Named turns come first, each shown by rows before and after it. Which turns, in which order, take the first row of each pair that follows to the second? Write the first one first, as in the answered first pair.
D (before |-> after):
[ -0.7 -14.1   3.9 -20.6  -1.8  -0.5  34.8  -8.4  10.2  -3.0   4.6   1.5
  -8.3  -8.6  -2.9   5.8   2.9   8.6   4.8   0.7   6.4  -9.1   4.3   6.3
  -1.5   4.7   6.2   9.5   0.1   5.4   8.2  15.9  22.8 -12.4 -17.7  -4.0
   2.9  18.7  -5.1  -9.2   5.7  -9.1] |-> [ -1.3 -13.4  12.8 -18.4  -3.8  -6.1  13.7  -8.2  -4.0   3.6   5.7   2.4
 -11.9 -12.2   2.4  -1.1  -3.6  -4.9  11.0 -13.1   5.0  -8.0   4.0  -2.1
  -2.3   3.2  -1.1  -4.4  -0.3  15.3 -11.9   2.5  31.1 -24.9  -6.3  -0.9
   8.4   5.2 -17.5  -4.9  15.3  -8.1]
[  8.0  -4.5  -8.6 -17.5  -5.5   2.9  10.0 -24.7 -13.2   7.0   3.0  11.5
  -1.4  -4.0   4.2 -12.7  10.9   2.4   8.5 -14.3   8.4 -18.7   3.7   1.7
  -7.3   2.6 -11.0 -15.3   6.0 -11.1  -1.7  19.7  12.6 -10.0  -5.6  -9.9
 -12.5   8.7   8.9  -0.5  21.0 -16.0] |-> [  4.3  -6.6 -10.5 -18.0  -7.0   2.7  13.0 -25.0  -7.8   3.3   2.4  12.0
  -2.6  -8.4   1.9 -10.8   7.4   4.3  13.1 -10.8   8.2 -19.7   1.2   3.9
  -5.9   3.9  -7.9  -9.7   4.7  -7.8  -1.5  21.0  10.4  -7.9  -4.3  -7.8
 -15.5  14.3  11.8  -0.7  20.2 -18.9]
[ -8.1  13.3  -3.2  -6.7  -6.9   1.6  11.1  15.8   4.5   0.2  21.2 -19.3
   7.6   4.5  -5.9  25.0  16.7   5.9  -3.1  20.8  -0.3  -3.1  -2.5  11.2
  -3.6  -0.8  13.9  24.0  18.8  -9.4  14.6  14.2   5.5  -7.0  -7.8  -3.4
   0.1   8.5   2.7  -9.6  -6.5 -10.9] |-> [-18.0   4.2   5.1  -6.2 -15.6  -6.1 -11.0  11.6  -3.5   2.2  21.2 -18.9
  -1.2  -9.0  -7.6  21.3  -1.9  -8.1  16.8   7.4  -3.1  -1.8  -7.0   7.1
  -2.2  -1.9  12.7  17.9  11.8  12.6 -17.1  -0.3  15.1 -19.5  10.5  10.2
  -2.1  -2.2 -13.0  -4.8   6.3 -14.5]
[  7.2  -9.9  -4.8  -1.9  -6.2  -3.2  -6.0 -10.2 -15.3  -2.6  -7.9  -0.1
   6.3  -1.9   9.0 -13.4  -4.8  -6.9   6.0  -0.8   6.3 -14.9  11.8   6.1
 -17.7  10.3  -1.0 -22.6   4.2   9.6   0.7  -0.1   9.2 -11.6   0.9  -4.2
   2.4  11.7   6.4 -11.8  17.6 -14.9] |-> [ 10.7  -6.8  -8.8  -2.7  -3.1  -0.5   4.2  -9.2 -11.9  -5.4  -7.9  -1.5
   7.7   2.8   7.9 -11.3   2.0   0.4   0.9   4.6   8.2 -15.6  12.2   7.6
 -17.9  11.4  -0.4 -18.3   6.3   1.3  12.7   6.6   3.1  -4.9  -4.7  -7.8
  -0.2  20.2  14.2 -13.4  12.5 -14.6]
J (before |-> after):
[ -9.6  12.8   1.0   5.1  18.5 -13.7  14.3 -10.0  18.3 -14.6  21.6   7.8
 -32.2  11.5   8.8 -15.2  -3.7  13.2  -3.7  15.3  13.7 -19.3 -28.3 -15.5
 -19.3   3.6 -21.4 -10.0  -0.2 -20.3  -9.5  -8.4 -31.2   7.9   0.7  -6.2
   2.0   2.3  22.0  13.1   2.3   6.6] |-> [-20.3   2.7  -2.0   3.5  10.2 -15.8  14.5 -10.0  25.7 -21.3  16.0   5.4
 -32.8   0.6  -0.3  -9.4 -13.4  13.1   9.8  22.0   9.6 -18.5 -33.9  -9.6
 -14.5   3.9 -11.9   4.5  -9.7 -12.4 -12.7  -4.9 -29.7  12.2   6.1   1.7
  -7.1   8.5  21.4  13.2  -2.2  -0.7]
[  1.3   0.4  -7.9  -9.5  -8.2   0.8  13.9  16.4   5.6   3.6  -9.8  -7.3
 -13.0  -7.5  -9.1  -8.2 -10.9  28.3  -9.6   2.1   5.8 -24.3   7.5 -17.1
   6.6  -9.8  15.5  -6.4  -7.9   8.4 -11.8   8.4 -12.5 -11.4  -9.6 -23.0
 -17.9  11.0   2.1 -11.2  -8.8  -3.3] |-> [ -0.6  -0.1  -8.6  -9.3 -12.8   0.0  11.7  16.8   2.4   7.2 -12.0  -8.2
 -11.7 -12.3 -13.1  -8.7 -15.6  25.0  -4.9  -0.4   1.7 -20.7   5.0 -17.6
   6.9  -7.7  15.5  -1.0 -11.0  13.8 -13.4   7.5  -9.5 -14.3  -7.2 -20.9
 -19.7  10.3  -4.0 -11.5  -7.8  -7.3]
[  1.1  17.7   5.7   6.4   2.6 -12.9  12.1   3.5  16.0   6.8   8.0  -2.8
  -8.4 -11.7 -15.0  10.7  12.4   5.6  -0.9 -11.5  -8.6  16.8 -15.4  -2.2
   7.4  22.2  17.4 -12.7   6.5 -14.0  11.0 -19.9 -20.2  -7.4 -16.9 -17.4
  -6.3 -14.3  -1.4   3.8  -3.9  10.0] |-> [  1.0  15.6   4.5   6.7   4.5 -12.1  13.5   2.2  19.5   3.0   6.8  -2.7
  -9.7  -7.9 -15.1  13.1  13.4   7.0  -1.8  -9.5  -7.1  15.5 -15.2  -1.4
   7.7  20.2  19.2 -13.3   5.8 -16.0  11.3 -18.4 -21.7  -5.6 -17.8 -17.8
  -7.7 -11.4   1.7   5.3  -7.3  10.1]
Z (before |-> after):
[-10.1  -3.2  -4.6   0.5   6.3  -3.2  -7.6  11.9   7.2 -22.2  -5.3  -8.6
  -8.6 -17.2  -0.9  12.3  15.2  -6.0 -20.0  -5.6 -21.9  -2.4  14.6  18.0
 -12.0  12.9   7.6  27.0   4.7   1.9  17.4  18.1  -9.3 -12.3  -4.3  -6.1
  -6.3   3.3  10.3   7.9 -13.0   4.5] |-> [-10.6  -0.7   5.1   4.7  14.3  -9.1  -8.3  10.2  11.0 -19.9   5.0  -4.7
 -19.9 -15.4   4.3   4.0  13.5  -9.3 -22.9 -12.2 -20.5  -4.8  12.7  16.2
 -15.9  12.5  -1.7  15.5  11.0   1.4   4.8  11.6 -13.3 -16.8  -1.0  -7.9
  -4.3  -4.9   9.4  14.7 -10.6  12.0]
[  6.3  15.1 -27.6  15.7  -0.8  -2.8  -6.9 -14.4  -9.3  -9.6  -5.3  -3.0
   8.9   3.4 -25.9   6.8   0.0  -8.3  28.5  26.6  29.4  -9.7 -13.9   2.3
  16.4   6.4  -9.3   7.0  -9.8   5.4  30.0  14.0   1.8  10.7 -13.2   2.8
  -4.9  23.5  31.2 -24.2   3.8  -6.2] |-> [ 10.6  22.1  -7.0  22.3  18.1 -20.1  -6.6 -16.3  -1.2  -6.4  21.4   4.2
 -16.1   8.8 -13.2 -10.9   3.4 -15.5  18.1  14.2  36.6 -15.6 -16.6  -4.3
   6.5   2.5 -31.5 -22.3   5.0   1.1   5.3   1.1 -11.3   1.7 -10.1  -3.4
   5.5   2.0  36.9 -12.0  10.6  15.8]
[ -6.8  -2.9 -16.2   1.2 -18.8   5.4  15.7   0.6 -17.6   6.3  16.9 -12.4
  -4.8 -20.4   4.6   3.0  -4.3   5.0  28.2 -11.8 -18.9 -21.3  -1.3  -7.1
 -18.9   8.1   3.5 -16.1  17.7  -7.8  -2.3 -22.0  13.7  -3.1 -10.4  -3.0
   5.2  18.0 -20.0  10.7  15.6 -24.4] |-> [  1.0   3.9 -23.9   1.6 -12.2  13.6  22.3   3.1 -20.3   3.5  10.2 -14.8
   6.2  -5.8   8.6   6.2   8.6  13.9  12.9  -3.9 -14.9 -22.0   5.0  -6.2
 -18.1   4.8   4.8 -18.0  22.7 -20.0  18.3 -16.4  11.3   4.9 -19.0  -8.5
  10.5  23.2 -12.8   5.4   8.0 -22.8]
[  4.7   6.8   3.6   5.6  13.0   4.9  -3.9   5.6  -6.6  -3.9  -5.3  -1.0
   7.3  13.6  13.4   3.0   7.3   5.1 -13.1   1.6   8.6  -2.6   2.0  -4.7
   5.0 -10.0  -6.2 -20.1   7.8  -6.2   4.3  -6.2  -0.2   5.1   2.1   1.0
  17.2  -8.0   5.2   6.1  -3.6   9.6] |-> [ -9.5  -7.5   6.0  -0.3  -2.9  -0.5 -13.9  -1.0  -4.7  -1.0  -3.3  -1.1
  -2.1  -9.7   0.7   1.3 -13.2  -4.7  14.5  -4.3   0.6   2.4  -7.2  -2.5
   6.4  -6.3  -0.3  -6.9  -3.6  14.7 -17.8 -10.2   8.9  -6.9  15.1  10.0
   5.2  -7.2  -7.0   7.8   6.0  -1.3]
A (before |-> after):
[ 16.0   4.4  -3.6 -21.7   9.0  14.0  30.4 -16.8   8.3  -5.9  10.5  -3.4
 -10.9  -2.7  11.3  -5.7  15.2   3.9  -3.6 -20.3  12.9 -37.0   5.4   4.0
 -16.4  -6.9 -31.0 -48.9   7.0 -27.3 -12.8  13.1   1.5  -5.3 -16.7 -39.2
   2.0   6.6  26.4  -1.9   9.9   9.1] |-> [  5.7   6.2   2.1 -11.5  14.5   5.3  39.8  -5.0  31.7 -20.6  12.2  -4.9
 -23.6  -2.7   7.7   1.4  11.2   7.8  -4.7  -7.7  12.0 -30.7  -5.9   4.4
 -12.6  -9.8 -28.3 -39.3   8.6 -23.4 -17.1  10.1 -15.4   8.5 -11.7 -34.7
   2.7   2.1  35.0   4.3  -8.8  21.8]
[-11.8  -8.3   7.9  -6.5   4.2  -7.8  20.0  -1.5   7.6 -19.3   4.5  -2.7
  -7.3   1.5  -7.8  18.9  13.9  12.9   4.4   9.7   1.6  -5.9   4.8  -0.4
 -11.1  -2.7   2.2   3.4   4.1  -4.6   8.5  -4.5 -11.9  12.2  -1.6  -8.7
   1.6  10.2  18.5   6.3  -4.3  15.2] |-> [ -8.0  -6.6   4.6  -9.9  -1.4  -4.6  22.1  -3.4   6.3  -4.3  12.5  -2.8
  -6.6 -14.9 -15.3  14.6  13.2   7.5  11.6   3.2 -10.0   5.7   1.8   0.5
 -12.9   4.5  -0.1  18.9  -0.3  -5.4  13.3  -2.4  -6.3   3.2  -7.8 -13.8
  -3.8  12.7   8.8   2.5   2.1   5.9]
[ -6.8 -20.8   2.2 -21.2   1.0  10.1   7.5  -4.7   7.9  -3.1 -19.7 -24.5
  14.6  28.5  25.4  14.8  19.5  21.6 -12.5  19.3  13.1   7.6   2.1  21.9
  16.2  -8.2  14.0 -10.3  -1.6 -19.9  22.5  17.2 -13.7   7.3 -11.4  24.6
  -3.6   4.7  23.0 -12.0   6.5  11.6] |-> [-10.2 -17.3   3.7 -17.6  -1.5   4.0  16.0   2.5  25.8   0.7 -10.2 -25.5
   4.9  12.0  15.1  18.6  15.7  19.6  -7.6  24.6   0.3  24.2  -7.8  24.9
  17.7  -6.4  14.9  13.4  -3.2 -17.4  25.1  17.4 -21.8   7.2 -12.3  25.4
  -7.7   5.0  20.0 -11.2  -3.3  14.5]

Each pair is two turns apart.
[-14.7  -8.2  -5.4  25.4  19.8  -6.1  -6.9  -2.0  19.6 -22.5  -3.6  -0.2
  -2.7  24.9 -12.5   2.7   4.8  10.1  -9.8  18.4  10.0   1.2  -0.9   9.7
   5.7 -10.1  -4.1  11.3  17.0 -10.9   7.4 -16.7 -14.5  -6.2 -17.6 -16.4
  -4.1  12.7  13.5 -20.1 -15.7  23.0] |-> [-11.3  -4.9   4.2  28.0  20.9  -9.9 -26.8  -1.7   2.4 -11.4  -0.5   0.7
  -2.8  25.4  -4.2  -5.7   2.5  -1.2 -10.7   1.2   9.4   2.8  -1.3   0.6
   2.5 -10.8 -13.8  -8.0  20.9  -3.0 -10.9 -30.9  -6.6 -20.2  -8.0 -13.8
   4.0  -6.7  -1.3 -14.8  -3.2  27.7]
D then D
[ -3.1   5.1  -1.5  12.4  21.5  -6.3 -29.5   6.4 -14.1 -13.5  -6.3   1.3
  -4.5  30.1  23.6   3.3  -0.1  -0.6 -22.9  -5.7  18.3 -12.6  -1.6 -15.9
  -4.4 -10.8  -4.1 -35.5  17.8   5.4 -11.6 -24.1   0.5   3.4  15.8  12.6
  18.2 -16.8   3.8   5.9   2.2   8.5] |-> [ -1.2   5.3 -18.4   7.6  13.7   9.5 -24.2   9.9 -18.8 -17.2 -29.3  -4.4
  19.3  34.5  18.7  17.3   2.8   9.1 -25.4   7.4  16.0  -9.4   4.2 -10.7
   3.1  -8.3  10.6 -18.5  10.5   0.4  17.9 -10.1   7.1  15.0   9.3  13.7
  16.7  -0.5   5.7  -6.2  -8.1  -2.5]
Z then Z
[  6.6   8.9   3.4  17.0   4.2   3.4  14.6   7.2   3.7  -6.5   5.4 -16.2
  -2.2   1.3  -4.8  -6.5  -7.2  10.4 -24.3  -6.8  -7.7  12.1  -6.0   7.6
   1.6  -0.8   3.4   0.2   8.2  -6.3   9.6   0.4  -3.5   5.2   6.8 -12.1
  -7.6   0.1  20.1  -0.4 -13.8 -11.0] |-> [  6.7  10.3  10.1  18.7   4.3   0.0  -2.5   7.9  -7.9   0.7   8.8 -14.5
  -3.9   0.0   0.3 -11.5  -9.9   0.6 -20.7 -15.7  -8.3  13.9  -5.5   1.6
   0.5  -2.2  -3.4 -12.8   9.6   2.3  -9.7 -11.1   1.0  -3.9  15.8 -10.3
  -1.7 -12.4   8.9   3.5  -4.1  -8.7]
D then D
[ -2.1   1.3  20.2 -27.7   0.7   7.7 -11.0  -5.8 -29.8   9.0 -11.0 -11.3
  36.5   1.6  -2.6 -18.7   2.6 -12.8  22.1 -13.1  -4.4   9.9   8.2   0.4
   1.0  -5.0   3.8  21.5 -12.5  15.5   6.6  18.4  22.2 -16.2  -6.9  -8.2
  -5.3  20.6 -40.5  -9.3  -5.2 -16.0] |-> [ 10.2  12.2  21.1 -26.3  16.2  12.1  -0.8  -4.7 -31.2   8.1  -6.8 -10.5
  38.2  21.6   8.3 -22.3  19.8  -2.5  -1.0  -9.9   5.4   2.6  16.2  -0.5
  -1.2  -7.9  -3.8   6.5  -1.5  -2.0  23.5  21.1  13.5  -8.9 -18.0 -18.5
   4.6  20.3 -28.1 -11.0  -9.4  -7.0]
D then J
[  6.8  -3.9   5.6   7.7  -2.1  -2.5  -2.5  -3.7   1.6 -11.1 -10.2 -19.8
  13.1  -8.0   7.2   7.3  -4.0   6.0  -2.9   8.4  -6.2   6.3  -4.0   1.7
   1.7  -1.1   7.4  11.5   7.3  10.4  -2.1  -5.7   7.0   6.4   9.6   8.5
   1.9   1.5   2.1  -3.0  -0.9   0.3] |-> [ 14.1   3.9  11.1  11.1   3.7  -4.8  -2.7  -2.1  -1.2  -4.7  -2.9 -18.2
  11.8  -0.6  13.8   2.6   2.2   6.8 -12.4   3.1  -6.4   6.2  -1.8  -1.6
  -1.5  -2.8   0.4   1.4  14.5   3.5  -1.5  -7.8   4.5   3.8   8.0   3.7
   8.5  -4.9   2.5  -1.6  -2.2   6.4]
J then Z
